One turn moves every row onto another: examples first, then more rows asked
J474: [  9   1  -5  -6  -1  -6 -17   0  17  -2   0 -13   4  -6  11  10 -11 -10
 -10  15   0  11 -10 -14  -5  -9  -6 -14   6]
J271: [ 10   5   9   4  -4   0  -6 -19   0  -1 -11   2 -14  -8  -6  16   3   4
  -4  -3 -11   6  11   1   0 -23 -14  -1   7]
J83: [  5  16   7  -1   1  -2 -11 -17   9  -8   2 -16 -10 -10   0  17  -9  -2
  -4  -2   8  13   1 -11  -2 -12   4 -18  -1]
J596: [  2  -1   0  -5   1   4   5  -4  -2  -1   1  -2  -4   4  -7   4 -18 -11
  -2   3  -5   0   8 -15  21 -11  -9  -7   2]
J228: [  9   4   3  12   0  -2  -4 -14   4 -10 -12   1  -9   0  -3  12   8   6
  -4  -2 -20   5   6 -10   4 -16  -8   6  14]
J854: [  3  -1  -2  -2   5   0  -8   8  -2 -10   6  -1   1 -14 -12   6  -1   3
  -4   2 -11   1  11  -5 -12  -3  13   5  -4]
J410: [  1  13   3   4  13   2 -16 -14   4  -7   2 -11  -2  -9  -7  19   1  -6
  -6  -3  -1   0   2 -17  -7  -3   9  -7   7]
J884: [ 13   2   3   4 -11   0  -2 -15   8   5 -11  -4 -11  -6   4   7  -4  -1
  -6   8 -10   7  10   5  -4 -30 -18  -7   3]
J76: [  7  -1   1 -11  -1   1  -1  17  10  -9   3  -7  -6  -9   8   0  -3   3
 -13   5  -5  13   2  -2  -9 -14   7 -12 -13]
J12: [  2   5   1  -1   4   3  -8  11  -1  -3   7  -2  -3 -14  -5   4  11   3
  -5   2  -9  -1  14   7 -19  -4   5  -2   1]
J114: [  3   9   5   4  -4  -2  -3  -2  -6  -3   0  -1 -12   7   1   2   2  -3
   3  -1  -9   0  15 -12  20  -6  -9  -5  16]
J845: [  4   8   0  -6  -7  -7  -5  16   5 -18   9  -7 -11  -8   3   3  -3   4
  -6   7  -7  19   6  -1  -6 -15   1  -8  -7]
J592: [  5  -2  -2   3   0   3   6 -15  12  -4 -10  -1  -3  -5  -7   9 -16  -5
  -9   5 -12   8  -1  -6   5 -27 -12  -4  -2]
J510: [  6  -3   5  -3   7  10  -1 -14   4   1 -14   4  -4  -8 -10  18  -5  -3
 -11  -1 -14   0  -1  -9  -1 -22 -14  -1  -2]
J216: [ 20  15 -13   2  -6   8  -6  -6   8  -1   9  10  -4  -5   6   2   0  -7
   0  11 -14  14  -3   4  -5   8   2 -12   4]
J414: [ 14  -2  -2   8  -7   4  -2  -6  12   3 -15  -3  -3   3  13   3   3  -1
 -10  12 -19   0   4  -5  -7 -23 -16  -4   7]
J144: [ 17   2   2  -3   6   5 -24 -11  -3   0  -1 -13  -4  -3   0  21   3  -1
  -2   2   3  -2   8 -10 -19  -2   0  -7   7]
J79: [  4  10  10  -1  -6   2  -5  -6  -8   6  -1  -1 -15   1   2   5   3  -2
   3  -2  -4  -3  19  -4  13  -9 -13 -10  12]
J45: [  3   6  -1  -5   2  -2  -6   6  -4 -16  12  -7 -10  -9 -11   9  -6   1
  -5   1  -6  10  13  -3 -11 -15   8  -5 -13]
J486: [  5   4   2  -7   6   6  -4   9   0  -5   8  -7 -10 -10  -2   6   2   1
 -11   0  -2   5  12   4 -18 -16   6 -12 -13]
J380: [ 14   1   1 -12   4   2 -20  -8   4  -1   2 -15  -6  -6   4  20 -10  -8
  -8   6   7   9  -2 -10 -12 -14  -8 -17  -2]
J989: [  2   5  -1   4  -3  -3   3  -2  -1  -6   1  -4  -7   9  -1   0 -10  -7
   1   4  -8   3  10 -15  23  -9  -9  -6  10]
J576: [ 17   4  -1   6  -4  -2 -17  -7   9  -4  -6 -14   3  -4  10   9   4   4
   1   9  -1   2   5  -9 -13   7   4  -4  17]
J58: [  4  -4   5 -10   5  11   1  -2  -5   5  -5   2  -3   2  -6   7 -11  -8
  -3   0  -6  -8   5 -17  15  -6 -10  -6   2]
J241: [ 22  11 -13   1   7  13  -9  -9   1   1  10   9  -7   0   1   7   7  -7
  -4   2 -13   8   1   3  -9   7   7 -12   5]
J111: [  7   1  -5  14  -3  -3   5 -11  14 -11 -11  -3  -2   3   0   4  -5   0
  -7   6 -20   9   1 -10   7 -21  -7   2   9]
J723: [ 24   1 -10 -10   0   2 -10  -8   8   6   9   9 -10  -7   7   5  -8 -10
 -11   3 -11  19  -4  -2   3  -4  10 -17  -3]
J201: [ 19  11 -10   3   0   3 -16 -12  -1   1  10  12  -8  -6   0   7  -1 -11
  -3   5 -21   5   3 -13  -3   1  17  -6  -1]
J899: [ 21   3 -13  -1  -3  -2 -13  -7   9   5   9  11  -4  -9   6   1  -6 -11
  -7   8 -19  11  -1  -8   2   1  16  -9   2]
J381: [  3   6  -5   5   7  -4 -18  -3  15  -4   0  -9   9  -7   3  10   0  -9
  -7   9  -7  -1  -6 -19  -6   2   4  -4  16]
J377: [ 10   0   3  -4  -5  10   1   4   0  12  -7  -5  -6   8  14  -3  -2  -6
  -4   9  -6  -9  11  -9   7 -10 -13 -14   5]
J335: [  6  -5  -1  -7  -1  -3  -4  18   9  -9   0  -1   3 -14   3   0  -1   5
  -8   7 -12   7   2  -5  -7  -1  11   1  -1]
J152: [ 19  20  -7  -4 -11   6  -8  -9   5  -4   9  10 -11  -9   4   7  -7  -7
   0   9 -12  19  -5  -2  -2   0   1 -17  -6]
J57: [  3   6   0  -2  -6  -7  -8  19   7 -11   5  -1  -2 -13   4  -1   8   5
  -4   8 -12  10   6   4  -9  -2   1  -1   6]
J360: [ 18  19  -4  -3  -5   7 -14 -13  -3  -4  11  11 -15  -7  -1  12  -4  -9
  -1   2 -16  12   0 -11  -3  -3   9 -13  -9]
J92: [ 12  -3   2   3   5  10  -5  -7   5   2 -18   4  -2   0   3  12   8   1
 -11   4 -22  -6  -1 -13  -7 -17 -13   2   6]
J822: [ 24   5  -8  -8   9  12 -11 -11   1   4  10   8 -14  -3   1  11   1  -7
  -9  -3  -9  15   0   1  -4  -2   8 -18  -3]
J371: [ 12  10   2   2 -11  -7  -9  -8  17  -8  -3 -17  -3  -7  13   6  -8   2
  -1   9   5  15   0  -6  -3  -3   2 -14   9]
J812: [  9  -4   4  -8   2  13   0   4  -3   9  -9   0  -3   7   6   2  -2  -6
  -5   5  -9 -11   6 -17  10  -4 -11  -8   4]
J527: [  7   6   7  -4  -9   6  -1  -3  -4  13  -3  -4 -12   2   9   0  -3  -6
   0   5  -1  -4  17  -1   8 -13 -15 -15   6]

J845 turns into J57
J381 turns into J410
J527 turns into J377
Where do these go?
J228 turns into J271
J822 turns into J723

One turn moves every row onto another: examples first, then more rows asked
J808: [  1  -4   4   1   2   4   2   0  -4 -16 -16   1   9]
J813: [ -4  10   3 -12   0   3 -12   5   3  -5   0  -5 -16]
J887: [ 9  1 -3 12 -1  1  8  8  3  3  5 -2  6]
J714: [  4   3  12  10   3 -17   1   6   5  -3   6   3   1]
J394: [-11   9   3 -13 -10  -3  -6  -1   6  -1   0  -8   7]
J411: [ -5  12 -10  -5   5   2   1   5  -2   0  -2  14 -12]
J787: [ 8 -2 -3 13 -8  2 10  5  4  0  1 -2  8]
J38: [  3  -4  -6 -10  -1  -7   2  -3   3 -18  -7  13   8]
J304: [ -7  12 -11  -4   8   1   0   5  -3   4  -1   9 -12]
J408: [ 8  0 -1 13 -7  3  9  7  2  1  0 -2  5]
J231: [-17   8  -5   8   8  -1   2  -2  -6   2   3  -3  -8]
J858: [ -9   9  -1  -5 -11  -7  -3  -3  17   6   4  -3   3]
J436: [  1 -15  -7  -6  -1  -7   6  -2  -7 -16 -11  -1  -3]
J786: [-10  -7   5   0   9 -10   5   1   4 -18 -15  -1  -8]
J973: [ 6  4 -6 10 -1  7  2  0 -3  0 11 -2  7]
J59: [ -8   9   1 -13  -9  -6  -7   1   8   5   1  -9   3]
J179: [  0   9   3 -11  -1   4 -11   7   4  -3   1  -4 -15]
J6: [-4 -1 -9  6  4  0  3 -2 -9 -4 14 -9 -7]
J501: [-19   8  -8   5  11  -1  11   1   3  -9   4  -1  -6]
J26: [  6   4   7   9   4 -17   1   6   8   1   9   2   4]
J307: [  3   4  -5  -3  -5 -15  -1  -3  12   0  15   6   1]
J760: [  6  -8  -2 -11  -2  -3   1   3  12 -19 -11   1 -10]
J220: [  5  -8  -2  -8   1 -15   1  -4   6 -19  -5  -2  10]
J754: [ -2  -5 -12   4  -2   0  12   4   1 -10  10 -12  -7]
J237: [  4  -5   1   4  11 -13   4  -1   1 -18  -7   4   9]
J569: [-16   8 -10   3  13   1   9   2  -1  -6   6  -4  -6]
J585: [-17   8  -8   7  11   2  10   2   1 -11   2   1  -6]
J791: [  0  -3 -13   5   3   2  11   5   0  -6  11 -12  -4]
J580: [ -1   1  -2  -8  -7 -23  -1  -3   1  -1   8   4   4]
J875: [ -5   1  -8 -11   8 -10   1   0   6 -14 -17   8  -9]
J416: [ -5  10 -12  -5   4   5   0   3  -2  -2  -3  12 -14]
J904: [  4   3   3 -11   4  -6  -7   3  11 -13 -17   3  -5]
J811: [  8  -6   7  -3   9  -7  -2   2   0 -23  -5   4  -2]
J157: [  1   0   0  -8  -8 -23  -3  -3   3  -1   7   5   2]
J418: [ -8   7  -8  -1   0  -2  -2   1  -2  10  -3   4 -17]
J719: [ -2  -3  -3  -3   0  -2   5   2   6 -10 -22  11  -2]
J816: [-11  -3 -10  -7   7  -2   7  -2   2 -17 -18  -4  -4]
J874: [-11   9   3 -13 -10  -6  -8  -3   5   1  -3  -4   5]
J262: [ -2  11   1 -11   1   1 -10   7   4   3   0  -5 -15]
J317: [ 10  -7  -3   7   7  -2   6   3  -4 -14 -14   3   2]
J10: [ -1  -6 -11   7   0  -1  14   3   1 -12  11  -9  -8]
J265: [ 5  7  6  9  4 -6 -1  2  9 -4 16  2  4]
J599: [ -2   3  -2  -8  -5 -22  -1  -1   6   3   9   1   5]
J697: [  2  -9  -6   0   6   2   6   3  -1 -17 -15  -9  -6]
J315: [ -7  -1   4  -9   2  -2   2  -1  14 -22 -10   0   7]
J612: [ -7   7   2  -5  -5  -4  -8   3  11   6   0  -6 -17]
J123: [  5   1  12  11   0 -15   0   5   8  -3   5   1   3]
J27: [  6  -1   1 -13  -4  -4  -5   0  11 -14 -14  -3   8]

J973 turns into J418
J569 turns into J59
J760 turns into J811
Where do these go?
J123 turns into J585
J179 turns into J714
J237 turns into J816

